A single turn carries every row of the set below to another of its rows. Some are shown first; where does it send the rows asked next?
rez: [ -8 -10   5  25  -1 -13  28  -2 -10  10  -5  22  25]
Sav: [-21 -12  -9   4  11  -2  10  -7 -10  -6   1 -26 -30]
sula: [-13 -21  -5  19  -7   3  21  -7  41  -4 -20   5  10]
Lod: [ -5  -7 -12  27 -20   3  10  -5  38   6 -13  -3   8]
Masin: [-18  -4  -3  38  -9  -9  20  -4 -14   9  -9  14  21]
Lipup: [ -7  -8  -5  19  50  -5   2 -13 -11   0 -16  -4   5]
pof: [-24 -33  -4  13  12   8  12  19  -6   4   5   0  25]
Gigo: [-20 -24 -13  26   1   8   3  20 -12   6   7 -12  18]
dekib: [-30 -10  -4 -21   9   9  12 -17  10   2 -15   1 -12]
ludin: [  8   6  -5  24  29   6  10 -18  19  21 -13  19  11]
mibo: [ 10   3 -13 -15  -4   3   1  -6  11   6  -4 -15 -19]
ded: [-12   0 -20 -10   8   6   6  -9   4  12 -17  -8 -34]
penit: [-11  -6 -12 -12  16  -1  12  -4  -2  14  -7  -8 -35]
nito: [-10  -6  -9  14  47   3  -1 -19   0  -1 -28   3  10]
zoru: [  4 -19 -21  17  -8  16  -5  19  10  -7 -12  -8  22]
keve: [-21 -28   6  29   6 -15  33   2  17   3   8  -8   1]
Zisi: [-15 -19   3  12   5 -20  25   6 -17 -12   4 -24   3]
bota: [  7  14 -16  15  29   4 -14 -15   1  16 -20  -1  11]
buk: [-13   0  -6  30  33   7  12 -21  14  18 -16  20   9]
pil: [ -5  -4 -10  35 -21  -6  12   2  24  17   3 -13   2]
dem: [  2  -2  -4  11 -12 -18  13   9 -12   4   8 -26   4]
Fod: [ -6 -17 -22  27  -8  12  -5  20  -5   0   0 -16  17]
sigo: [  2  -3 -13   0   2  -3   4  -2  -3  -2   4 -28 -30]
peko: [ -6   0  -8 -26   0  10   4 -13  18   8 -13   0 -11]
Begud: [-28 -16  -3  -5  -5   3  17 -12  12 -16 -30   2  19]
Susa: [  4   9 -11   2 -26  -6   3   2   3   9  -6 -14  13]
famu: [-21  -4  -7  44  37   5  14 -20   4   9 -16   9   1]
samu: [  3   0  -7  23  45 -10  -1  -8 -15   9  -6 -11   2]
Tepi: [ 23   7  -8  32  28   0   8 -11  16  15  -8   7   3]
lelis: [  8 -15   6  20   3 -14  29  -1   0  -4 -11  21  25]
sene: [-10 -10 -11 -14  20   0  15  -6   2   7 -12  -8 -35]
Kem: [ 10  11 -13  20  33  -5 -10  -9  -9  18  -7  -8   6]
Goga: [-31 -27   3   3   9  -9  27  -5  -4 -22 -16 -10   9]
dom: [ -3   6 -14  12  35   7 -10 -21   5   7 -30   6  13]
Pilal: [-11   0 -16 -10  10   1   8  -7  -1  17 -10  -8 -35]
Kiviz: [-10   2 -11  -7 -22   5   6  -9  15   0 -25   0  21]
Lebas: [-12 -15  -1  36  -7 -15  23   6  13  14  14 -15  -1]
nipi: [ 17   1 -11  45  31  -3   9 -10   7   4  -7  -4  -5]
resad: [-10  -9 -14 -13  18   5  12 -10   6   2 -20  -7 -34]
pugu: [-22 -31   5  21   7  -5  32  -5  31  -7 -10   2   7]
gud: [ 15 -13  -2  28  -2 -11  24  -2   3 -16 -22  13  20]
gire: [-10  -3 -10  46 -14  -6  14  -5 -12  -4 -19   6  16]
Gor: [  2 -26 -13   4   3  16   3  15  15  -9 -14   4  27]
dun: [-12  -5 -18 -11  12   7   7 -10   7   5 -22  -7 -34]
bivon: [-14 -34  -4   2  13  12  12  17   8  -3  -6   7  29]
Tise: [  6  -8 -11  40 -11  -6  16  -4  -2 -17 -25   7  16]
minep: [-37 -16  -4  -7  15   4  15 -13  -4  -4  -9 -11 -22]
motap: [ -4  -3 -10  50  36   0  13 -14   0   1 -10  -3  -7]

penit moves to sene
dem moves to Zisi
Now these:
pof moves to bivon
ludin moves to Tepi
gire moves to Masin
Sav moves to minep
pugu moves to sula
Lipup moves to nito

A single turn carries every row of the set below to another of its rows. Some are shown first; where does it send the rows asked next?
Zom: [ -8 -13 -30  19   0 -15  18  11  -7 -16  -8  -3]
Ruvi: [ -4  20  -6  13   0   2  10 -13  18 -37   9 -13]
Bar: [  0  33  -5  -5  12   8  -8 -26   0 -33  -8 -10]
gub: [ -8  24  -2  -7   9  -3 -18   0  16 -36   5  -6]
Faviv: [  6   7 -25 -30 -11 -16   1 -25  -2 -13 -18 -11]
kulog: [ 11  23 -22 -12   3  19  -8 -12  -3   0  26  -2]
nuzu: [ -4  20  -1  10  -1  -8 -34 -22  14 -23   3  -2]
mis: [-10  12  -7 -23  26  -7 -14 -10 -19 -25  -8 -12]
fipok: [ 21  16 -18  15  11  18  -2 -10  -2  16   3   5]
dedi: [ -2  -5  10  28   7 -13  -6 -18 -10   5  15   8]
beno: [-23 -19 -23   8  23  -4   4 -24 -13  -4  -6   2]
bizi: [  1 -13   2  19 -11  -3   6 -22 -26  -9  16   3]
tivi: [  4   5 -10  -8   6 -15 -19   0  19  -3 -31  -8]
rorav: [  1  13 -10   8  29  -5  10 -11 -16   6 -24  13]
mev: [-17  -3 -48  -8   8   5   4   6  -6 -14  -7  -3]
noki: [-16  13 -19  14  -3  13 -11 -26   0   6  25   9]
Vus: [ 11   5  -7  12 -38  -8  -5  -8   1  -8  13  -3]
sir: [-12  -8  -2  -3  -5  -8  16 -18 -25  13  11  12]
buvag: [  7  30 -21 -11 -11 -22  -4  -5  22 -15   6   3]
nanad: [ 11  -5 -11   1 -12 -13   4   4 -24  -6  28   4]
famo: [ -3   8 -28 -20 -11  10 -24   0   3 -10   8 -21]
Vudek: [  7  -2  -2   1  12 -17  -1 -16 -34 -25  12   8]
Pigos: [  1  14 -13  15  -5  21 -21   0   3   9  18  -4]
Vavil: [-10 -16 -33   0  10   0  26 -15  -3 -11 -13   7]
rok: [-11  -2 -15 -27  -2  -7 -11 -17 -10   0 -30   3]
Fuzak: [ -2   5 -18  32   0 -10  26 -15   7 -11   5  11]
zote: [-16 -17 -13 -14  12 -21  21  -2   3  -9 -12  -6]
koma: [ -1  15  -6  11  -7   2 -11  -1  28  10  16   3]
Pega: [  3  15 -13  13   3  -4   0  -6  -8 -11 -44  -4]
sazib: [ -1  30  -7  24   2 -15  -7   5   5   5  18   4]
Vola: [-13  14  -2 -24 -13 -12 -10 -11  22 -25  -1  -3]
Pid: [  8  16   0  -7 -25  -5  -9   4 -14  -8 -26  -4]
pera: [  9  12  -6 -20   4 -10  -4  -1  -4  -8 -36  11]
fevut: [-11  -8 -26  -3  10  -3   6 -28 -25   0 -14 -22]
Fikot: [-15   7  -6  29  16 -10   1 -12 -25   4  10 -13]

Fuzak moves to famo
fipok moves to Pid
dedi moves to Vola
Now these:
gub moves to Vavil
zote moves to noki
nanad moves to Bar
Faviv moves to Fikot

A single turn carries every row of the set below to another of its rows. Some are shown first; where does it send the rows asked next?
rupu: [  8  19  14   4 -22  15  -9   7  12 -21  11  19   0]
Gabir: [  8   3  37 -11 -15  -3   6   3  -5  11   2  -4  17]
darib: [ 13  -8 -13  11  -7  13  -8  10  -9  -9 -15 -23  -7]
Vuno: [ -7 -21  -2 -15   6 -23   2  -4  21 -31  -9  11   5]
vovo: [  7  -8  39  -1 -11  -6   1   4  -8   9  -3 -10  16]
tusi: [ -3   6  30  -4 -16   0  -8  10 -13  17  -6  -4   3]
zok: [  4 -19  -8 -20  10 -20   8  -1  25 -26 -14   5   3]
Dotik: [ 17 -17 -12  10 -12   8  -6   1  -6 -14 -16 -20  -4]
vof: [-17  21   9  22  14   6  15   2  -1   1 -11  12  23]
roge: [ 11 -20  11   0   1   6 -10  35  19  10   6 -11  25]
tebi: [  8 -32  17  -3  -2  11  13  -8   0 -20   8   4  12]
febiv: [14  0 36  0 -1 -7  2 -7 -9 14 -1  0 13]
guf: [-15   6  -2   8  11  24 -27  30  11   0  -7   7  11]
lop: [  4   5  -3 -11  26  -6  -5  -2  29  18 -15  -4  29]
Papon: [ 10  14   2 -16  21  -9  12   4  27   9   7   4  29]
Rafur: [-24   3  -5   1  21  19 -13  23  18 -12 -22  -5   2]
neza: [  9  12  -2  -1  20  -9   7  -1  27  13 -14  -5  37]
fifik: [  2   9  -3  -7  22  -7  10   8  23  16 -10  -9  38]
Gomi: [ -3   8  -6   7  -9 -21  -3 -17  10   8 -24 -18  11]
duk: [ -5  20   5   8 -16   7  -2   4   7 -21   9  32  15]
Zub: [  2  13  -7 -10  25 -12  10   7  29   8 -16  -6  28]
Lapa: [ -1   3 -16  25  -7 -17  -6  24   5 -17 -11  14  -4]
nezus: [-14   1   0   3   6  33 -16  32  15 -11 -15  -1   9]
fir: [ -8  16  16   0  -3   3  -3  -1   7 -23  16  33  10]
num: [-12  -9   6 -14  -7  11 -13  -2  45 -18  -5   8  22]
beguk: [ -1 -12  -8  -9  13 -22  -6 -11  26 -30 -10   4  -2]
nadob: [ -6  20  12   5 -17   4   0   8  16 -28   6  29  12]
kirul: [ 17 -11 -17  16  -6   3 -10   3  -3 -16  -9 -24  -2]
kad: [ -2  23  15   0 -19   0   5   2   6 -21   4  29   7]
Lomep: [ 20 -15  -3  15  -4   6 -19   9  -4 -12  -7 -18 -10]
pida: [ 21 -15 -20   1   6  18  -6   0   6  -7 -13 -20  -3]
mopi: [-19  -4   2   4  10  25 -20  31  19  -4 -19   5  18]
fogom: [  3 -10   7 -13  11 -31  12  -1  16 -19 -15  16  -4]
Fasom: [  2 -19  -6  -9   5 -20   8  -1  22 -35 -15  12   2]
fuz: [-23   7   2   5   8  28 -14  29  18  -7 -15  -1  19]
fip: [  9  -5  29  -6 -16  -8   4   3  -9  16  -4  -9  18]

mopi moves to neza
vof moves to roge
beguk moves to fir
Now these:
Dotik moves to Fasom
Zub moves to Gabir
fogom moves to rupu

